In the data rows, 50 means zero.
Some points:
  29  86  37  44  49  38  70  57  56  47  45  45  61  36  47  61  47  52  51  47  37  73  55  59  49  62  47  52  51  74  38  43  51  56  74
  75  49  41  40  38  36  32  58  46  42  25  42  50  34  49  52  54  53  46  63  35  54  50  55  49  42  36   0  66  50  54  35  49  49  31
  25  36  71  40  54  45  62  69  77  63  42  35  53  76  44  50  45  46  76  68  79  56  36  43  47  40  73  38  59  48  39  61  39  38  56
  51  52  37  42  61  68  64  50  38  45  58  47  33  38  48  33  56  29  66  40  55  34  64  56  50  42  41  47  50  54  50  51  36  48  52
  57  44  44  49  40  30  29  37  56  41  18  39  52  48  47  59  63  52  41  53  32  54  50  48  47  44  40   0  37  70  74  35  38  39  36
  36  56  78  54  47  57  55  84  55  52  43  50  47  77  39  62  65  34  27  69  76  30  66  53  54  42  36  50  43  48  32  40  43  81  44
  50  42  55  52  22  57  68  29  40  83  34  43  67  45  40  37  51  40  58  39  41  20  64  37  45  70  73  52  55  47  37  46  56  45  40
  53  59  78  32  52  55  41  39  47  71  57  30  79  53  73  31  65  45  34  53  37  81  32  35  21  61  36  62  62  67  47  46  54  50  57
  94  44  37  56  52  28  45  61  66  73  62  38  26  61  47  66  37  24  49  64  30  66  58  77  40  36  74  69  40  47  81  64  47  69  37
  46  46  33  34  42  51  14  48  54  38  67  52  48  52  55  33  58  77  54  49  51  45  37  48  56  28  52  80  65  54  33  51  31  50  57
  56  64  39  53  74  32  71  58  39  70  40  55  75  53  41  71  40  58  52  68  36  26  43  39  62  14  58  57  71  49  61  54  50  56  40
  57  38  81  37  54  48  54  49  51  43  42  99  55  32  33  59  35  48  38  46  62  55  27  96  90  94  53  58  65  74  65  61  35  42  55
  43  35  42  54  52  75  78  55  54  81  70  92  20  79  99  76  79  99  53  62  49  36  82  84  39  56  69  30  92  93  61  63  84  61  68
  60  40  41  62  69  45  55  36  68  25  21  53  47  50  52  45  31  69  50  85  43  41  56  35  37  73  26  61  41  49  51  46  49  49  61
  41  41  74  48  47  39  62  75  90  46  46  36  34  60  56  64  50  39  65  57  68  70  38  43  35  40  61  39  48  48  38  85  47  55  49
  63  47  51  31  23  35  42  16  34  62  51  45  32  50  51  62  60  54  48  55  61  44  42  48  45  50  37  77  32  59  47  53  41  62  36
  44  51  48  37  40  43  63   8  53  46  50  41  25  42  52  47  40  36  45  48  63  46  47  72  47  42  51  54  54  29  60  42  74  59  46
  29  54  42  41  37  55  40  55  64  60  52  44  39  34  47  73  49  71  49  33  52  41  32  57  44  44  24  64  40  54  43  51  34  56  33
  47  45  47  70  41  21  61  64  36  62  60  50  40  53  38  25  43  66  31  36  43  53  38  54  39  46  54  55  47  45  59  39  41  42  62
  25  44  44  38  47  49  43  43  47  45  49  47  34  58  45  64  26  54  50  35  51  54  44  40  48  50  53  40  67  39  42  53  51  41  51
  56  48  65  45  59  60  62  44  49  25  62  44  52  49  68  55  46  47  41  43  38  30  39  52  51  37  42  49  47  52  33  51  66  36  54
  41  41  59  89  77  95  32  31  29  66  48  81  53  66  31  59  50  49  79  63  45  89  41  40  72  24  49  29  36  31  30  38  65  96  77
  49  47  37  52  37  49  55  50  60  39  62  59  46  42  42  37  27  62  39  50  61  50  51  33  48  49  55  36  52  55  51  43  45  50  39
  93  41  52  43  31  69  72  87  89  56  60  52  36  53  61  57  56  28  53  39  30  62  28  29  54  47  58  55  52  35  87  43  44  47  53
  63  50  46  37  32  58  11  69  55  40  43  50  50  47  46  59  28  62  47  93  46  42  65  54  51  52  54  53  45  43  55  48  51  40  38
  58  32  47  35  53  53  52  41  47  62  60  48  66  60  47  62  53  39  35  47  63  79  73  46  55  46  22  62  53  53  48  36  36  40  69
  38  47  56  63  40  46  59  32  54  38  70  54  42  63  40  48  30  71  26  35  42  52  45  30  47  51  44  39  46  46  54  48  39  45  42
  43  49  50  36  41  56  48  42  47  47  80  44  41  60  37  53  25  67  52  37  36  50  49  43  49  56  40  36  24  56  52  53  60  43  32
  38  53  38  44  57  61  56  51  35  34  54  49  32  48  50  32  65  25  57  40  44  34  57  61  52  37  23  47  48  46  65  89  44  46  59
  56  52  50  49  33  40  59  22  30  30  43  52  28  38  56  59  50  44  53  49  59  50  54  37  45  38  60  50  49  62  41  48  24  74  44
  43  31  46  41  57  68  45  56  41  39  63  39  65  46  49  78  63  35  27  47  65  52  55  53  49  46  42  62  48  45  64  26  64  36  55
  48  43  52  44  47  46  64  51  60  51  56  42  34  45  46  27  48  29  64  82  70  58  50  45  47  56  73  37  42  61  34  42  52  45  49
  54  55  39  27  32  45  46  65  57  63  69  68  50  49  34  45  51  72  64  53  56  40  42  43  51  46  33  49  46  41  52  19  34  38  39
  53  47  56  69  76  68  33  52  59  79  40  50  31  16  60  55  44  32  33  32  59  34  62  34  53  54  48  47  47  48  46  47  40  38  60
  84  65  85  50  68  54  62  41  41  55  48  46  55  36  21  68  85  99  67  44  99  56  83  54  38  69  75  48  42  34  81  86  53  43  58
  72  99  32  91  34  46  43  50  53  42  73  59  67  60  55  69  54  37  86  43  74  54  50  41  50  51  31  57  50  47  33  43  77  42  51
  43  45  55  43  25  75  50  54  44  44  28  50  63  44  49  64  65  55  48  37  22  43  62  29  74  52  68  57  51  47  31  63  56  44  55
  31  46  43  57  49  51  51  55  39  40  51  33  35  48  43  65  29  54  40  34  59  53  41  57  42  53  68  40  47  54  34  39  54  46  48
  58  43  50  45  59  32  51  32  73  34  62  66  66  44  43  71  63  30  55  43  40  32  62  47  41  45  57  53  63  51  23  43  47  40  60
  47  51  91  98  44  42  23  47  43  40  70  30  53  62  56  49  48  41  94  45  57  47  54  49  87  89  29  62  97  87  85  36  67  65  36
  44  51  66  47  64  25  58  59  29  40  55  56  24  43  47  41  65  41  42  46  29  49  63  51  38  42  46  61  62  38  43  44  50  53  55
  45  42  32  36  72  29  41  59  43  43  59  64  70  42  50  51  58  38  46  44  45  78  52  37  39  56  77  65  54  58  52  54  75  60  12
  63  38  35  62  48  62  57  44  46  40  48  54  83  59  34  45  59  47  41  39  62  63  38  75  42  42  49  47  57  54  38  74  47  30  61
  45  50  44  58  75  38  53  48  59  46  37  37  55  65  51  56  79  55  44  41  36  53  68  60  81  42  67  62  53  25  45  40  55  33  17
  35  52  55  40  63  24  40  38  61  45  61  65  51  45  39  27  58  30  49  42  33  25  67  47  42  42  58  54  60  49  53  61  64  46  64
  32  54  70  57  50  50  40  64  78  67  47  49  56  57  43  52  62  37  24  75  77  30  50  55  56  41  39  48  41  51  32  61  58  87  54
  48  38  67  88  25  33  46  44  44  61  13  93  44  52  54  42  54  37  72  32  57  53  46  48  44  25  35  64  19  47  61  53  86  27  34
  53  24  51  47  57  27  45  57  34  53  67  38  77  67  93  30  26  64  54  48  45  37  50  67  63  37  41  50  33  53  29  54  38  38  60
  40  39  44  60  92  58  41  54  56  61  37  52  34  32  48  67  44  52  80  65  36  46  38  43  29  85  29  58  44  32  37  40  53  45  70
  55  42  39  52  71  55  44  51  37  40  29  46  44  64  40  37  52  64  61  88  47  41  22  48  35  76  44  64  32  52  49  41  67  46  59
  59  47  45  47  39  38  44  52  54  65  86  53  55  39  24  16  49  63  51  33  39  44  52  54  45  55  46  12  40  51  46  35  52  58  45
  48  51  30  46  74  42  75  58  36  48  55  57  62  56  48  44  54  43  48  45  39  89  63  42  43  58  44  67  54  64  48  53  49  59   3
  49  30  49  44  49  57  30  35  58  57  59  46  66  48  53  55  49  39  40  47  54  91  78  45  51  45  32  60  47  52  58  53  54  49  63
  65  83  96  31  53  62  63  50  45  49  38  58  63  46  51  49  46  52  59  43  43  62  47  74  60  58  51  47  41  58  44  49  44  43  43
  33  79  38  53  47  54  44  31  49  50  44  79  73  71  99  33  51  26  45  54  61  58  39  68  31  83  66  46  55  37  66  41   9  41  41
  61  53  57  51  68  53  40  51  26  71  45  40  27  49  51  67  46  30  28  37  69  33  49  36  52  43  53  52  42  64  56  37  48  25  63
  34  37  46  52  52  55  59  60  51  56  51  45  40  45  37  34  43  36  63  62  59  55  66  55  40  56  44  37  58  46  39  67  29  46  41
  33  43  41  54  46  62  46  53  50  43  50  39  39  51  44  68  41  59  53  30  47  53  38  47  41  52  46  41  55  48  40  63  33  41  35
  59  51  52  63  40  88  66  51  63  55  58  38  58  61  30  46  46  40  52  79  21  39  55  49  45  36  72  58  49  54  78  64  34  52  65
  61  44  50  42  55  46  48  44  19  58  34  52  34  36  52  51  48  35  58  33  67  43  30  33  43  39  63  39  65  59  51  78  50  51  53
  42  41  48  78  36  54  36  58  57  38  22  54  44  30  59  30  52  65  77  38  46  60  66  64  28  17  46  85  49  59  45  27  49  49  51
  64  48  34  48  34  46  52  61  50  41  53  49  46  44  49  37  59  48  44  83  56  55  36  45  58  53  33  11  59  30  60  51  56  35  38
  46  51  39  32  56  66  50  32  42  39  55  45  28  57  46  38  60  28  57  46  53  38  44  57  56  45  62  48  49  49  52  45  58  38  60
  57  55  53  33  51  60  38  39  43  51  52  40  27  62  43  48  59  52  41  44  53  43  51  58  50  36  41  73  58  51  40  32  48  37  47
  37  41  52  46  56  31  45  46  42  35  89  47  59  35  88  54  53  69  53  53  47  36  41  37  61  52  48  50  17  26  57  48  40  64  42
  73  46  34  50  64  47  37  72  61  31  32  54  50  99  41  56  38  48  54  26  54  30  50  39  43  77  50  48  31  46  63  44  47  94  78
  43  64  40  54  78  38  72  35  62  73  38  44  78  52  39  68  41  61  55  63  35  25  41  44  64  14  56  55  59  59  73  54  47  57  36
  53  83  40  57  49  62  31  50  50  63  56  40  68  40  58  33  57  48  29  46  71  64  49  33  54  53  38  61  52  66  64  61  62  49  61
  59  59  62  29  51  54  67  48  43  47  30  42  57  39  64  29  33  70  60  43  77  76  67  41  96  29  57  48  53  32  63  59  57  48  72
There is one direction along which these points spread out most. Take the direction at right angles to it along which they spread out most. Then take the direction at right angles to both along which they spread out most. Go by this last direction. Where along it does each point below lie, from 0 to 99? The average is 50, and the first point in the table lies past the average. One standard deviation of the points above along it is 16.
  45  40  61  46  59  59  44  55  40  35  67  52  70  42  62  49  56  43  53  44  43  28  49  52  47  43  61  45  27  63  46  51  43  47  48 53
  31  52  56  48  43  59  36  67  57  57  42  56  44  51  44  30  45  51  33  76  59  36  55  41  44  53  42  60  51  42  51  56  63  42  41 38
  47  33  35  53  51  64  62  46  53  39  49  36  85  19  53  52  53  43  51  38  71  48  37  77  45  42  59  47  53  47  58  44  55  60  58 58
  33  30  29  55   3  34  70  46  25  70  34  37  66  41  46  75  60  40  54  49  35  38  64  46  64  85  57  63  50  34  36  61  59  58  51 56
  76  47  49  62  29  35  60  65  44  30  58  50  42  38  48  57  45  54  33  85  40  58  38  38  45  46  55  54  55  50  59  45  44  45  64 50
  11  90  47  36  41  44  47  61  49  42  45  50  60  51  42  65  58  50  54  44  28  73  52  59  49  55  65  49  48  53  59  42  53  46  86 54
  80  45  41  40  61  58  46  70  75  44   9  46  53  78  52  23  41  60  48  23  47  36  40  48  41  69  37  44  52  38  58  39  62  95  52 28
  57  96  64  46  49  59  47  50  37  49  50  62  73  51  73  59  19  35  43  49  44  61  57  74  27  63  53  42  53  40  40  60  49  46  43 63
  51  48  62  62  43  44  42  35  42  51  69  39  38  49  46  46  49  70  33  41  31  55  29  53  46  55  48  43  73  12  31  53  41  58  46 51
  40  48  57  56  52  72  55  46  47  33  64  44  42  35  53  23  47  62  35  48  41  43  45  50  46  49  63  57  41  54  38  43  51  55  41 51
  46  77  17  62  67  38  59  52  67  69  41  45  32  49  48  39  72  69  38  51  35  70  56  53  99  76  66  58  42  66  30  61  54  44  45 61
